(in the rows, 128 means zero)
The rows of Y fall into a few groups, and each row is roughly a mix of its group's hidden directions.
Y (120 x 11):
[[ 77 177 123  94 141 144 102 113  92 119 121]
 [113 122 140  85  98 167  94 145 117 177 147]
 [158  78 105  93 139 155 142 151 173 121 143]
 [ 80 148 113 100 141 123  76 131 153 166 144]
 [137  68 105 171 155 150 114 113 133 152 101]
 [130  78 100 161  98 125 141 116  74 147 137]
 [131 108 184  91 151 146  97 119 146 160 157]
 [132 157 131 181 162 127  80 135 103 126  95]
 [175 137 134  85  64 129 127 103 127 131 124]
 [ 71 163 108 139 183 110 146 133 121 117 139]
 [ 85 133 130 150 196 163 113 108 123 119 126]
 [170 165 118 150 134 122 117 160 173  84 130]
 [ 86 106 136 161 167  92 126 152  97 161 120]
 [148 140 177 145 176 100 144 159  99 117 108]
 [101 107 133 126 157  86 177 140  80 120 112]
 [155 122 125 182 166 134 129 144 103  82 102]
 [112 145 127 186 129 110  79 111 109 110  91]
 [139 177 160 140  94 123  75 146 140 100 137]
 [168 121 118 153 164 105 190 109 105 122 127]
 [157  59 142 133 132 115 136 148 135  89  97]
 [140  76 114 152 172 157 133 124  94 153 157]
 [155 106 121  69  98 141 138 178 120 149 130]
 [179 127 104 173 144 108 160 139  96 103 145]
 [ 99 136 132 138 183 151 171 136 118  90  98]
 [180 123 149 149  99 101 111  88 114 144 166]
 [147 119 132 156 141 113 110 122 141  60  82]
 [163 113 107 130 120 120 188 167 152 145  97]
 [144 127 108 123 150 113  78 158 105 119  69]
 [114 120 106 111 113  80 126 133 115 179 179]
 [ 85 104 182 172 110 124 128 117 144 102 110]
 [103 101 173  90  71 142 121 108 138 133 117]
 [ 77 147 113  90 160  86 156 129 128 157 124]
 [151  89 143 134 119 146 122 133 194  90 110]
 [126 136 146 166 165 180 129 135 166 118  90]
 [163 148 133 167 133 167 169 126  90 162 128]
 [124 124 126 143 170  85 146 146  77 149  92]
 [108 171 144 120 104 156  78 134 170 142 151]
 [158 169 176 112 114 121 106 165 104 108 156]
 [118 133 121 166 151 133  68 148 121 175 105]
 [133 111 107  80 130 170 162 138 152 163 161]
 [ 70 153 143 130 115 106 158  77 127 143 148]
 [170 140 127  88 106 111 135 179 128 123  83]
 [170 131 107 136 153 123 170 132  63 122 126]
 [149  94 156 111 183 149  91 148 156 143 130]
 [ 91 113 106 143  86 130 111 119 140 103 189]
 [119 119 154 204 153 114 145 102 119 120 107]
 [150 106 140 112 133 166  67 162 130 157 106]
 [149  87 161 120 130 147  71 117 142 169 132]
 [ 99 144  91  81 130  93 142 128 112 140  78]
 [108 135 119  68  81 111 130  91 144 115 104]
 [132 102 162  98  85 154 149 109 151  84 107]
 [103 191 143 105 102 149 126  93 120 160 120]
 [117  70 125 126 138 110 189 147 133 121 157]
 [170 171 109 129 120 134 171 155 151 117 169]
 [163 136 123 139 160 125 154  99  68 119 164]
 [128  67 141 155 101 116 121  92 150 164 148]
 [137  76 131  95 150 181 150 152 144 126 109]
 [178  92 134 106  93  90 152 120 125 129 163]
 [ 91 116 134  71 132 131  94  79 151 129 140]
 [109 151 128 131  89 101 121  87 135  70 102]
 [ 87 142 135 112 115 175  77 131 133 147 164]
 [134 152 105 106 160 146 126 186 145 132 176]
 [141 108 153  61 104 117 164 116 145 138 101]
 [196 113 124 155 133 149 143 134 140 164 164]
 [125 113 114 127  82 120  86  91 123 131  71]
 [124 155 150 102  92  99 102 107  94 165  93]
 [115  78  98  92 100 121 142 165 128  93 147]
 [113 149  98 134 179 186 142 141 140 114 155]
 [124 103 122 163 203 141 123 118 126  99 111]
 [136 122 122 149  78 127 185 117  93 164 127]
 [ 97 102 142  78  92 143  86 138 145 136 156]
 [124 130 138  73 100 132 118 121 108 193 113]
 [109 151 165 108 122 126 114 112 117 145  54]
 [166  78 123  88 128 138 181 131 140 116 113]
 [145 160 113 102 145 167 143 188 161 127 130]
 [180  96 111 141 107 157  89 149  90 133 124]
 [115 130 176 119 116 150 111  98 161 136 187]
 [ 65 158 123  83 125 148 105 114 136 146 152]
 [113 130 140 136 120 179  60 127 163 125 135]
 [149 115 137 125 134 159 203 128  98 103 116]
 [140 139  85 183  94 132 130 133 146  84 107]
 [138 119 132 167  96  89 131 119  91  82 161]
 [123 147 145 157 175 102 140 105 154 114  73]
 [107 172 138 104 104 135 106 127 167 107 181]
 [130 157  96 111 117 141 110 118 188 127 178]
 [107 120 162 117 124 129  64 108 175 119 147]
 [156  98 145 103 102  98 131 146 194 120 123]
 [117 158 110 159 179 105 114 171  97 134 105]
 [117 136 148 121 120 141 167 105 161  98 191]
 [150 128 117 196 142 118 152 143 104  88 108]
 [101 100 142 122 170 173 128 122 127 182 107]
 [117 111 115  83 173 138  68 119 125 109 143]
 [ 95 101 101  88 160 110 142  94 147 122  87]
 [132 171 112 112 123 114  86 151 104  70 137]
 [126 128 103 162 149  94 104 138 122  62 152]
 [162  97 144 138 115 170 159 129 187 118 120]
 [162  76 130  99 107 117 141 121 119 133 186]
 [147  86  94 127  87 102 179 151 125 118 139]
 [149  67 124 116  71 114 122 149 140 151 123]
 [146 108  66 167 127 166 130 150 140 117 153]
 [115  95  68 108 155 156 131 120 166 111 148]
 [106  93 141  71 129 167 100 151 125 159 128]
 [ 81 152 153 122 148 134  99 104 150 140 183]
 [173 108 118 166 161  96 146 128 145  85 109]
 [125 181 157  70 137 115 102 128 111 103 118]
 [146  99  97 148 159 103 129 152 103  72 149]
 [135  69 125 174 126 107 134  84 102 138 140]
 [132  93 135 160 108 166 114 107 136 187 152]
 [120 198 148 139 144 137 126 107 104 161  96]
 [109 136 119  77 176 101 151 129  95  92 132]
 [ 87 120 130  55 101 101 132 116 135 132 138]
 [115 135 154 113 151 111 102 132 192  96  94]
 [110 137 117 113 196 140 130 156 144 128 177]
 [ 82 151 128 131 118 139 116 125 191 106 167]
 [161 122 166 146 116 110 122 139  69 149  88]
 [130 141 100 173 153 120  76 148 120  96  95]
 [132 176 159  64 158 127 136 139 145 119 119]
 [142  67 146 106 110 168 156 138 165 127 131]
 [129  87 138  95 148 134  87 160 171  97 114]
 [164 185  81 125 139 134  98 122 142 107 147]]
Here is one row of each group, with its name. Which group are the others in?
[ 81  97 134  94 126 173 105 145 154 157 141] -> M
[158 103 112 119 173 131 108 144 104  67 122] -> P
[156 158  78 139 158 136  94 145 110 153 163] -> Q

[127  79 161 123  95 131 184 125  97 142 133] -> Q
[104 113 148  79 155 143 117 115 134 180 165] -> P
[147 197 151 155 140 137 116 105 160 141 151] -> M
[ 76 105 117 105 173 120 150 144 172 111 131] -> Q
[ 98 139 125 123 131  48 133 127 113 164 126] -> Q
[125  86 141 134 153 120 115 103  84 173  88] -> P
[159 124 129 148 179 111 126  98  84  86 141] -> M
[141  78 139 144 172 157 142 161 134 139  87] -> Q
[152 120 140 173 133  95 119 138  65 145 102] -> Q
[ 95 136 124 128 147 157  50 139 136 143 134] -> Q
[111 147 102  90  93 130 172 130 110 166 162] -> P
